Each row is where one point has got to under a steady rotation. How many ticks took it there?
The counts run from 0 to 507.
[136  97  76 142 152  70 116 173 153 114 160 158 103 129 136 155 124 103
 109 122 183 160 114 136 185 148 126 155  97 188 110 111 179 127 179  92
  63 109 116 157 147 148 114 155 121  89 126 105 156 131 146 109 111 154
 119 133 143 119 137 100 111 135 109 124 117 114 148 102 138 142 173 120
 155 169] : 159
[111  54  63 127 148 107 150 130 118 177 174 105 137 153 107 160 137  76
 103 159 119 149 119 103 185 151 145 144 136  99  63 145 127 134 166 126
 110 127  92 107 134 131 144 146 153 117 121 136 157 132 163 153 149 154
  86 133 139 172 174 134  88 126  83 109  92 117 159 141 146 114 175 129
 139 147] : 419
[122  80  58 111 133  88  80 191 107 140 178 114 144 123 135 177 133 125
 104 153 133 143 158 126 170 137 130 105 134 147  93 140 142 124 135  88
 105 124  90 163 164 156  91 130 164 129 158 138 127 139 140 121 129 149
 125 139 182 137 120 143  84 113 145 160 106 120 104 139 111 121 134  85
 133 140] : 200
[128  97 127 143 156  99 142 185  94 115 101 144 133 122 148 141  99 135
 127 107 133  96 117 163 147 131 140 122 126 154 103  91 131 123 163 113
 133 147  43 137 141 163  84 165 119 127  92 127 113  83 153 147 120 188
 117  65 143 108 131 148  85  85  76 142 123 122 117 132 138 153 116 123
 152 126] : 443
[117 132  98 117 134 161 172 153  85 152 155 116 125 129 145 170 139  89
 107 140  75 160 136  96 198 102  70 149 157 137 102 140 133 167 139 114
 110 131  85 140 179 128  80 144 176 121 115 125 175 128 150 117 112 123
 110 136 105 135 131 159  93  81 120 127 111  95 103 139 141 118 162 125
 121 128] : 292
[122  98  99 148 116  96  76 141 138 114 189 108 135 150 158 136 107 130
  99 166  64 158 107 105 130 153 100 122 149 183 123 152 124 145 113 108
  98 139 109 165 155 151 124 131 171 127 130 141 151  99 157 104 117 154
 117 159 156 111 145 132  95 134 143 137 124 100  70 135 127 120 152 122
 118 184] : 409
[144  78  97 174 119  75 151 170 142 120  97 130 122 141 125 160  83 150
 111 106 136 129 121 141  85 150 135 125 152 109  92 107 128 100 124 120
  80 158  77 164 124 136 118 128 117  97 132 139 124 108 181 124 158 216
 102  86 144 143 125 107 103  98  78 154 127  84 140 129 158 105 162 119
 138 132] : 136
[136  52 123 112 122  81 107 152 112 117 137 148 123 123 131 148 142 132
  95 143 116 134 123 137 111 141 112 130 132 171 119 152 159 131 170  82
  67 148  79 157 131 142 130 163 131 148 145 151  90  62 180 119 135 164
 108 125 147 134 113 135  78  95  94 168 155  88  75 113 124 133 147 115
 139 159] : 406
[141  35 132 152 143  99 164 128 114 144 124 104 135 137  97 141 109 105
 107 114 105 125  67 109 137 153 118 136 131 113 136 160 141 128 183 113
  91 144  89 102 122 123 128 170 128 116 142 152 110  75 178 140 130 160
  85 117 141 161 104 158  83  71  74 156 165  87 126 158 165 115 146 140
 126 136] : 275
[132  93 124 152 143 120 143 159 109 107 106 147 125 116 136 162  73 104
 102 115 145 134 127  99 138 147 110 128 162 177 113 129 141 127  87 124
 105 173  70 179 147 118 117 127 125 100 156 189 147  99 161 128 164 174
 112 137 165 130 109 131 109  88 122 162 138  79 128 109 197 135 149  90
  90 130] : 348
[143 129  95 134 134 133 175 182 128 141 142 147 172 117 160 140 152 104
 138 126 131 136 130 107 181 143 121 113 122 130  43 129 110 147 124 119
  78 112  90 137 117 143 121 132 149 126 148 150 141 153 173 154 139 142
  92  82 165 136 109 100 128 111 102 107  85  80 119 178 164 159 160  94
 153 122] : 46
[141 131 114 146 117 124 137 134 150 149 137 143 131 157 176 114 133  82
  99 137  85 153  70  98 164 109  92 161 127 197 110 122 122 167 162 155
  92 127  83 121 140 138  99 183 131 137 123 104 166  95 198 113 117 107
  85 133  93 106 122 145  84 116 131 126 135  95  95 107 138 153 157 135
 128 165] : 373
[178 135  81 155 144 136 157 200 128 165 121 136 116 112 161 162 108  91
 127 135 118 161 113 126 194  97 121 131 142 139 103 127 132 157 148 150
  75 115 114 172 152 133 105 153 157 134 142 119 181 163 176 104 121 133
 131 126 151 144 149 106 133  78 142 133  76 102 149 114 138 162 163 125
 130 144] : 83
[115 127 122 182 124 128 171 158 138 162 136 161 124 166 157  97 145 100
  81 131 123 147  57 116 140 109 100 165 127 179 114 111 132 147 174 142
  69 115 101 109 118 139 121 168 139 102 118 128 141  74 174 112 121 123
  81 121 108 148 121 125 118 108  99 128 135  84 119 120 147 120 150 141
 141 155] : 374
[129 110  82 158 162 106 143 177 130 107 123 176 109 137 143 137 151  80
 104 139 189 125 108 139 147 137 130 144 120 202 102 136 148 135 136 120
  99 163  91 135 145 157 155 159  88  95 176 133 129  64 171  98 123 150
 111 100 142 144  86 134  75 104 116 151 153  87 128 104 148 137 130 122
 155 124] : 37
[124  74 118 164 132 129 147 184 129 135 158 112 137  87 123 124 111 119
 127 103 110 126  98 129 152 142  90 136 145 119 102 150 104 128 116 134
  89 128  89 107 137 155  92 156 172  97 121 152 159 103 160 128 132 188
 135 116 202 160 104 115 161 107 149 149 100  80 143 185 186 155 157  80
 134 125] : 353
[162  88  66 126 160  67 115 160 131  82 143 113 127 114 120 182 101  87
 142 111 132 138 144  89 179 172 138 132 140 160  99  95 121 149 132  93
 134 133  82 154 160 143 122 144 102  70 144 129 175 137 151 120 118 170
 138 134 153 137 130 123  95 172 104 116  94 100 163 148 159 174 148 110
 126 146] : 218
[144 133 104 153 147 104 176 176 148 143 161 169 123 139 133 117 170 104
 108 112 147 144  98 140 175 115  91 144 107 169  93 124 110 148 199 119
  81 116 125 102 126 156 116 175 117  93 123 139 170 129 181 142 116 145
 109 104 115 124 119 100 133 122 100 118  94 106 130 158 157 111 172 105
 162 157] : 375
[180 107 101 124 180 146 134 185 153 118 139 110 129 124 144 155 100  64
 130 143 143 182 141  89 143 148 116 139 129 173  89 129  93 139 124 115
 102 152 130 128 151 162 154 132 135  90 112 142 168  87 137 106 113 181
 125 111 150 166 172 125 120 139  46 110  92 127 115 113 138 145 146 108
 123 169] : 302
[129  87 131 169 150 132 146 139 147 116 114 164 161 109 142 101 139 115
 131 105 138 110  85 131 159 157 120 129 129 176  83 104 139 139 138 135
  71 135  86 100 120 145 109 175 107 118 121 171 145  84 164 148 157 147
 102  90 154 127  93 143 105 117 106 121 138  99 166 161 208 173 145 118
 125 120] : 312
[156  91 130 172 152 115 103 165 159  79 124 145 132 117 160 113  94 130
 128  99 157 113  98 158 109 164 151 123 142 191 125  98 130 137 127 111
 106 160  91 110 139 179 129 140  82  81  98 136 150  71 155 101 114 195
 112  89 143 134 112 123  80 144  61 111 137  97 134 123 129 178 143 142
 132 143] : 96
[163 146  81 181 155 104 152 173 122 171 143 136 144 115 174 161  86  73
 133  74 109 142  73 124 140 114 103 150 147 122 134 139 116 148 117 139
  91 152  95 164 155 138 163 164 148 113 155 140 147 133 157 102 128 153
  89 127 147 166 141 105 103  94 116 107 128  98 119 162 167  91 135 103
 117 101] : 209
[172 126 106 110 173 174 198 181 114 159 144 127 131 109 143 143 115  62
 120 130 117 151 124  96 193 135 101 149 139 144  79 148 110 137 157 112
 100 131 128 122 151 146 132 136 146  79 115 162 185 130 129 137 128 158
 131 126 137 172 146 134 119 101  91 107  76 116 136 156 181 155 170  90
 119 119] : 86
[163  80 101 145 160 107 112 175 114 120 118 121 155  91 135 166  95 106
 143 114 132 111 144 119 116 154 126 106 131 154 126 135 138 113 101 101
 123 182  81 140 120 183 161 133 133 153 132 145  98  83 148 101 145 192
 115  97 190 164 108 161  75  85  91 153 141  91  95 143 145 128 128  94
 126  99] : 55
[131 134  67 123 135 107 130 154 102 115 167 111 153 151 155 145 146 101
 112 143 115 145 165  64 191 179  92 112 154 123  79 112 105 163 101  85
 119 134  89 129 166 162 102 138 137 125 158 120 163 127 162 132 111 105
  98 103 130 102  96 153  72 140 129 102  97  85 129 152 153 169 117 102
 141 138] : 255
[128  41  98 138 161  70 107 132 156 114 186 116 139 131 132 145 108 123
  94 113 120 152  97 119 137 151 124 132 134 173 104 133 148 115 192 120
  85 138  82 129 143 140 139 166 122  82 119 152 144 105 162 126 104 203
 115 145 175 135 145 102 127 168  60 133 131 121 122 159 126 107 169 110
 146 186] : 280
[160 111 138 188 125 138 154 112 142 152  95 121 159 152 149 111  98 103
 133 155 103 123  87 108 123 159 126 140 136 133 109 107 112 153 148 114
  72 124 137 106 115 157 178 126 121 140 128 129 136 116 202 136 167 120
  74  84 112 156 130 148  97 126  58 116 139  80 142 150 188 151 141 137
  94 154] : 396
[136 128  88 208 135 117 117 139 142 140 160 158 142 145 177 116 132  88
 104 130 163 119  98 116 172 152 121 128 127 158 105 106 137 173 129 118
  53 140 123 122 131 158 173 166 117 111 151 118 149 150 164 121 139 114
  75 117 121 121 106 122  84 148 138  84 121  92 172 154 178 139 150 122
 127 127] : 250
[153 134  75 185 127 108 120 171 133 113 142 168 108 132 159 154 122 115
 119 151 153 140 153 122 150 158 122 103 119 168  76 142 117 142  72 100
  62 160 117 168 145 170 155 115 141  97 172 188 151 119 131 105 146 167
 110 127 147 133 115  86 115 147 121 112 107 101 122 135 167 140 157  92
 132 140] : 470
[145 114 107 181 167 122  72 180 167 136 148 157 119  94 171 129  80 106
 129 119 134 137  99 145 157 142 121 148  97 184 111 107 136 140 121  89
  94 148 104 112 164 188 131 149 134 141  98 159 149 108 101  96 150 195
 100 112 153 137 142 129 105 136 100 109 106 138 116 156 138 163 138 112
 133 147] : 448
[134  92  97 114 154 127 159 141 134 132 161 124 153 120 143 147 167  71
 130 128 114 134 142  86 182 148 133 138 155 165  88 143 109 163 138 145
 100 158  88 149 124 113 144 153  93 112 164 147 138 138 200 125 146 109
 102 133 171 116  94  87  96 141 125 122 131  85 134 176 171 143 144  85
 124 155] : 127
[145 127 102 194  98 131 159 148 103 152 124 109 147 151 167 138  74 101
 124 132  84 105 138  93 150 164 118 117 137 102 102 103 102 126  82 102
  98 142 106 127 131 146 141 115 156 139 146 155 141 101 161 128 155 139
  78  79 107 142 109 150  71 110 100 105  91  62 141 166 165 132 140 135
 107 114] : 48
[115 116  95 153 115 107 140 148 126 143 202  98 121 143 138 120 124  96
  72 113 111 135  57 129 160 123  64 164 139 122 131 128 131 149 150 113
  90 122  82  81 165 160  85 161 186  83 134 122 170  78 140 118 112 160
 120 125 128 145 118 158 107 102 117 120 104  66 140 137 145 115 128 117
 135 136] : 499
[130  74  82 119 152 121 140 154 103 139 120 121 172 120 142 153 133 107
 145 145 110 128 167  96 171 172 149 106 146 135  56 133 107 136 124 103
 114 140  83 145 122 143 116 127 118 149 115 158 137 158 173 153 165 126
  97  83 145 148 117 125  90 124  80 143  97 150 145 160 159 150 138 103
 144 149] : 50
[150 119 147 143 126 115 160 172 156 116  80 167 125 144 127 136  98 149
 113 133 150 172  98 137 111 151  99 144 108 183 134 130 125 142 151  81
  47 142 115 119 122 161 132 138 118 115 119 161 121  50 159  94 118 138
 110  92 121 133 130 134 107  90  63 131 143 103 115  92 121 166 155 132
 129 165] : 99
[161  79 130 159 166  92 105 134 151 141 167 123 146 104 149 127 115 111
 143 105 115 149  88 118 163 175 114 130 135 169 109 143 126 124 149  92
  62 132 120 148 125 140 158 162 134 139 150 158 155 163 150 128 138 151
 101 150 186 146 124 111 147 162 116 119 144  99 124 188 179 127 186  86
 108 177] : 64
[130  79 123 182 152 136  96 172 116 144 114 135 125  84 153 122 101  92
 106 114 144 120  83 169 155 129 120 139 130 193  99 113 152 119 125 125
  92 146  69 138 136 156 100 170 131 110  92 169 137  87 127 101 158 186
  95 126 178 138 140 144 111 100 140 134 144 115 116 125 154 144 156  91
 111 126] : 19
